rotation ticks, each row followed by its count of ticks:
The counts run from 0 to 210.
[ 35.1   3.5  11.6  28.7 -31.2  23.7 -16.0  17.2   4.0  12.7   3.1   4.6
   9.4  -9.3 -15.3 -28.8  60.7  -0.1  -8.2 -20.5 -17.3 -42.1   4.5   3.5
 -22.3 -53.2  -9.0 -12.0  24.4  12.0 -30.2 -18.1 -21.4  -8.2  12.8  20.4
 -12.2   4.9] => 98
[ -9.7 -33.0 -20.1 -39.6   0.3 -31.8 -29.2  -2.7  -0.5  31.6 -15.3  13.4
   0.7 -27.7  14.1 -18.3 -28.8 -33.6 -20.1   8.7  -5.5  28.2  11.8  32.4
   6.3  -0.6  17.9 -11.1  -8.9  -6.3 -27.7 -42.4 -18.3   2.1  11.0 -16.7
  45.4  18.8] => 38
[-13.2 -29.5 -19.8 -10.3  11.1  -2.4 -16.4  24.7  -9.9  12.8   4.4 -14.1
  -6.5 -39.0 -10.1  -1.9 -47.3 -47.5 -44.4  -8.6   8.9 -45.5  -3.5  28.8
  -8.3   8.6  16.9 -10.5  22.3  18.6  18.3 -26.0 -14.6  -3.1 -10.7 -42.9
   8.3  15.2] => 192
[ -7.6 -26.5 -11.8 -40.8  -2.7   5.2 -30.7  12.7 -18.5  42.8 -10.1   8.3
  -0.2  16.9  23.4  12.2 -40.4 -17.3  21.2  29.1   6.5  28.7   4.7   0.7
  -7.3  33.4  -9.0  -4.8 -42.7 -33.5  16.7  16.1 -44.2  11.2   1.3 -17.8
  10.1  12.9] => 29
[-13.2  53.6 -34.0 -17.2  -4.5  39.5 -22.4  31.2  -7.8  -1.3  16.8 -21.1
  18.9  22.4  -3.5 -12.7  16.4 -16.4  26.3 -22.3 -24.4   6.6  -5.3  -4.3
 -11.2  10.4 -32.0 -30.8   9.4 -30.0 -26.0 -31.4  -3.8 -20.4  19.7  34.7
   2.9  -8.1] => 131
[  9.1 -13.2 -26.0 -44.6   3.4  15.1 -14.4  39.9  -7.6  14.4  -0.1  -7.6
   6.8 -10.9  11.1 -16.7   4.5 -51.1 -32.6   4.3  -1.9  -3.0 -18.1  29.4
  13.3  17.3   2.0 -28.5  30.2 -16.2 -11.0 -30.0   9.3 -11.3 -24.0 -43.6
  41.7  15.4] => 12
[-38.9  34.6 -41.9  -3.6  26.6   7.4 -18.0  14.0   3.9  17.3  12.0 -15.2
  26.8  -3.9  36.9  -7.7 -27.5 -19.7  13.5   2.8 -10.2  16.0  21.2   9.2
 -19.4  -3.2 -33.7 -11.9  32.9 -39.4   0.5  -9.7 -34.6 -10.2   3.6  28.5
  22.0 -25.3] => 157
[ 11.3 -25.0 -23.1 -35.0  15.0  33.9 -20.2  49.8  -8.0  18.4  24.9   5.6
  14.6 -18.0  17.7 -26.5  -8.5 -43.0  -2.0   1.8  11.2   1.7 -16.4   6.5
 -25.6  20.7 -17.0 -26.2  18.0 -37.7  11.2 -10.1 -11.7  -6.2 -13.0 -36.5
  37.9   3.7] => 7
[-15.1 -29.7 -20.9 -12.8  17.2   0.2 -19.1  24.7 -12.6  13.1   7.8 -12.3
  -4.9 -39.4  -6.7  -4.2 -48.8 -48.6 -33.8 -12.4  11.5 -45.5  -0.3  26.1
 -18.0   8.7  11.1 -11.2  21.6  14.4  20.8 -20.4 -19.9  -2.4 -10.5 -37.7
  10.7  11.7] => 191
[-31.2  45.6 -43.2 -26.2  -6.3  31.9  -7.4  34.8  -7.6 -16.0  12.9 -28.5
  18.4  20.8  -8.0   4.9  -8.0 -13.6   8.2 -21.5 -26.6  17.1 -23.2 -11.2
   5.1  34.0 -25.3 -26.1  -3.9 -22.1  -5.9 -29.6  16.5 -32.8  27.0  16.5
   2.1   0.4] => 135
[-11.5 -27.2 -10.1 -11.1   2.5  -4.7 -13.5  24.8 -11.2  10.7  -9.7 -16.0
  -9.1 -33.0 -12.6   8.5 -33.9 -41.4 -53.9  -1.1   2.6 -46.8  -7.0  29.7
   8.4   8.1  21.3  -8.0  21.0  23.7  19.6 -21.9  -7.6  -2.7 -18.0 -50.8
   4.3  21.6] => 194
[ -7.7 -24.2  -9.9  -8.2  -2.1  -8.3 -10.5  21.6 -12.3  12.4 -15.1 -17.3
 -10.6 -28.2 -14.8  14.6 -28.6 -38.0 -56.5   2.8   1.3 -46.1 -10.8  33.0
  16.2   8.3  22.5  -3.2  16.6  27.8  15.5 -21.3  -8.2   0.2 -22.3 -52.6
   1.9  23.1] => 195
[-16.3 -54.6   7.2   5.2 -17.1 -32.0 -10.2  -7.3   5.7  22.2  -9.5  23.3
   4.0 -34.9  10.9   3.1 -54.2  12.8 -13.8   8.6  -1.4  26.1   7.4  -9.5
 -19.9 -22.7  11.1  22.6 -40.5   5.8  20.4  -0.7 -39.1  -4.6  42.5  -7.1
  -0.3  16.1] => 60
[-14.4 -24.9 -22.0  -1.0  26.7   7.8 -27.2  17.1 -10.0  31.6  15.3  -4.8
   2.0 -32.8  20.4 -10.7 -48.3 -36.0  -3.2  -0.3  19.8 -35.7  21.8  14.9
 -39.4  -3.3 -11.8  -7.7  21.2  -8.6  28.3   4.0 -56.0   7.3 -10.3 -11.8
   7.4  -6.0] => 186
[-20.5   7.9 -14.7 -22.4  -9.1 -35.9 -10.4 -24.2  -8.1  27.1 -44.8  -9.7
 -12.7  10.6  13.5   4.6 -24.5 -30.3 -26.9  16.1 -22.2  -2.8  18.2  49.4
  25.3 -13.1  18.9  -8.4   0.1  17.3 -36.9 -37.9 -23.4  -2.1   0.6   3.7
  18.3  20.3] => 44
[ -6.2 -40.7 -19.1 -45.0   2.4 -25.2 -33.9   5.2  -1.3  37.1  -6.8  21.0
   5.8 -28.5  14.0 -18.5 -35.2 -30.4  -8.5   9.1   0.2  36.4   9.1  20.5
  -1.7   7.4  12.7 -10.1 -19.4 -16.1 -16.1 -32.3 -27.4   4.9  13.7 -18.6
  44.0  16.4] => 36
[ 38.3 -28.4  23.8  32.9 -42.1   8.0 -13.2  21.9  15.4  16.0   3.2  21.5
  15.3 -32.9 -14.4 -25.0  55.9  15.6 -21.1  -9.9 -11.3 -17.7   1.3  -6.5
 -17.9 -54.8   2.0   3.4  14.7  10.0 -11.0 -11.5 -19.0  -6.1  16.4   1.0
  -4.4   9.4] => 94
[ -5.9  -7.7 -10.1 -38.3  -6.5  14.5 -21.8  12.8 -27.5  40.7 -23.0  -8.0
  -6.1  43.9  27.2  25.8 -25.0 -13.2  19.5  40.4  -1.5  16.5   6.0   8.8
   7.7  34.5 -12.8  -5.2 -34.9 -28.1  14.2  26.2 -40.8  10.7 -16.3 -13.9
  -2.1  13.4] => 26
[ 14.1  -3.7   2.8  -1.0 -44.9  41.6  -3.2  51.8  -2.2 -15.5   9.4  -7.7
  13.2  12.7 -34.9  14.9  26.9  17.7 -10.9 -14.7 -18.8   2.9 -41.3 -39.4
   2.8  23.5 -10.1  -9.5 -28.8  -1.6  20.8  -6.0  18.9 -27.6  30.5 -13.1
 -29.7  18.6] => 112
[-32.8  24.0 -32.9 -15.6 -17.3  13.1   1.0  42.2   4.3 -18.1  -0.4 -18.5
  24.6   8.2  -4.2  25.7  -5.1   5.7 -17.9   3.8 -31.8  48.3 -28.9 -14.4
  33.8  39.6 -10.1  -6.7  -8.4 -24.7  11.7 -17.8  30.9 -28.9  22.5 -12.4
   5.4   1.5] => 140
[-16.9  -4.4  -3.9  24.7   4.7  -6.9  -7.3  13.5   4.9  34.0 -23.1  -5.3
  12.7  -7.8  37.9  30.4  -9.9   1.1 -22.5  51.8  -5.9  -1.9  28.6  15.8
  10.7  -8.8  -7.5  19.4  30.4 -22.0  32.5  34.5 -46.2  16.7 -35.9 -14.7
   0.6 -12.5] => 177
[-46.3  30.7 -48.1  -8.3  30.0   7.3 -14.7  19.5   0.5   6.4  14.0 -19.9
  22.8  -7.3  33.4  -7.3 -43.1 -29.0   4.2  -3.1  -7.7   8.4  17.0   8.9
 -17.6   5.1 -26.1 -15.4  32.9 -29.5   8.9 -15.0 -26.3 -17.6   8.2  18.9
  19.9 -20.7] => 159
[ -0.9  16.2 -11.8 -34.2 -13.7  12.2  -8.4  14.3 -26.0  29.4 -40.6 -23.5
  -9.9  47.5  19.7  25.1   5.4 -29.3 -17.0  37.1 -15.4  -7.8  -0.2  31.4
  39.6  25.0  -0.9 -13.5   4.0  -8.1 -10.2   3.8 -12.3   0.8 -38.1 -25.5
   4.7  16.4] => 20
[ 38.8 -34.7  23.9  32.9 -39.4   7.4 -12.8  24.7  16.8  12.8   1.4  27.0
  15.9 -38.4 -15.9 -22.5  52.4  20.3 -25.0  -8.7 -11.8 -12.6  -2.2  -9.9
 -17.2 -49.0   3.7   7.6   8.6   7.9  -3.6  -7.8 -16.1  -5.7  18.9  -3.3
  -4.5  12.4] => 93
[-16.2 -27.8 -21.7  -6.9  26.8   6.2 -25.3  20.2  -8.8  27.3  16.8  -6.6
   2.6 -36.0  15.1 -11.0 -50.5 -42.2  -9.8  -5.7  20.5 -38.4  19.1  18.5
 -38.8  -1.3  -6.1 -10.5  21.1  -5.7  27.3  -3.6 -45.3   3.2  -8.6 -16.7
  10.5   0.0] => 187
[ 36.9  -2.9  16.7  30.5 -34.8  19.0 -14.4  18.3   8.4  15.0   0.9  11.4
  11.7 -14.8 -14.2 -26.0  61.0   6.3 -11.5 -15.9 -16.2 -34.5   3.6   1.2
 -22.5 -53.8  -5.0  -7.3  24.0  10.8 -24.4 -19.4 -22.0  -6.5   9.8  15.9
  -9.5   6.6] => 97
[ 14.0 -48.1  23.2  27.9 -42.5   4.5   1.9  27.2  10.8   1.3   3.9  16.5
   9.5 -29.6 -19.4   6.2   3.5  27.6 -25.8 -10.6  -9.8 -11.4 -17.1 -34.9
 -22.1 -24.4   3.2  19.0 -27.1  15.1  37.7  10.2 -14.6 -18.9  36.5 -17.6
 -30.4  19.0] => 87
[ 14.0 -14.6  23.2  13.0 -25.1   8.0 -24.5   6.0 -29.7  44.8 -35.9  -2.3
 -17.0  13.2  -5.6  33.1   1.1  -3.8 -11.4  38.0   0.7 -33.6   5.6  28.9
   7.9  -2.2   8.2  10.7 -14.6   8.9  14.3  22.9 -47.9  32.1 -30.4 -30.2
 -25.3  15.3] => 204
[ -7.6 -36.1 -13.8 -43.0   0.4  -0.2 -32.6  14.3 -14.2  41.9  -4.6  14.2
   2.6  -2.5  21.8   1.5 -42.9 -18.8  16.8  22.3   6.7  36.4   7.4   1.6
 -15.1  28.9  -4.0  -6.2 -42.8 -33.5  10.9   3.7 -41.5  12.0  10.2 -18.4
  20.9  13.7] => 31
[-34.2  15.6  -7.9 -14.4 -15.2 -24.5  -2.8 -30.5 -21.0  25.8 -48.5 -21.9
 -19.0  33.7  17.9  27.1 -46.3 -10.1  -8.7  20.0 -21.1 -14.8  20.5  30.7
  19.0  -9.0   7.4   1.4 -23.1  22.9  -8.0  -7.6 -40.1  -6.4   8.0  12.7
 -14.2  16.7] => 49
[-12.3 -54.7   6.3  10.1 -15.9 -38.0  -9.9  -8.2  13.6  23.6 -10.6  27.9
   5.2 -47.5   7.5  -5.2 -42.3   8.6 -22.1   4.2  -5.4  23.1   7.4  -2.6
 -18.2 -34.4  13.8  17.5 -24.9   9.9  10.2  -9.5 -34.4  -5.9  43.5  -7.7
   8.1  12.4] => 62
[-20.5 -49.3   4.7   1.7 -16.9 -29.8  -7.4  -8.9   0.8  21.3 -14.0  19.4
   2.8 -25.1  10.5  10.5 -58.8  11.0  -9.7   9.3  -3.2  25.0  10.3 -11.1
 -20.5 -17.9   9.5  20.1 -45.7   4.2  25.2   2.9 -40.7  -4.9  43.8  -5.3
  -5.6  17.2] => 59
[ -4.1 -19.8   0.6   0.5 -12.1  -7.1 -10.1  18.5 -15.6  18.1 -27.8 -14.4
 -14.2 -16.1 -16.1  23.7 -17.9 -27.7 -57.0  15.1  -1.9 -44.7  -5.4  36.3
  24.0   7.7  25.1  -1.7  13.6  27.8  13.8 -14.1  -6.5   8.6 -28.4 -53.1
  -5.7  24.6] => 197
[-28.8  21.4 -24.6  -8.2 -19.4   4.5   1.1  38.2  10.1  -9.9  -7.7 -10.6
  26.4   4.7   0.3  30.6   4.4  12.0 -24.6  16.1 -34.7  62.8 -25.4 -15.8
  41.5  36.1  -8.2  -0.6  -3.3 -30.4  13.0 -11.6  27.9 -20.9  11.9 -16.8
  12.0  -0.3] => 142
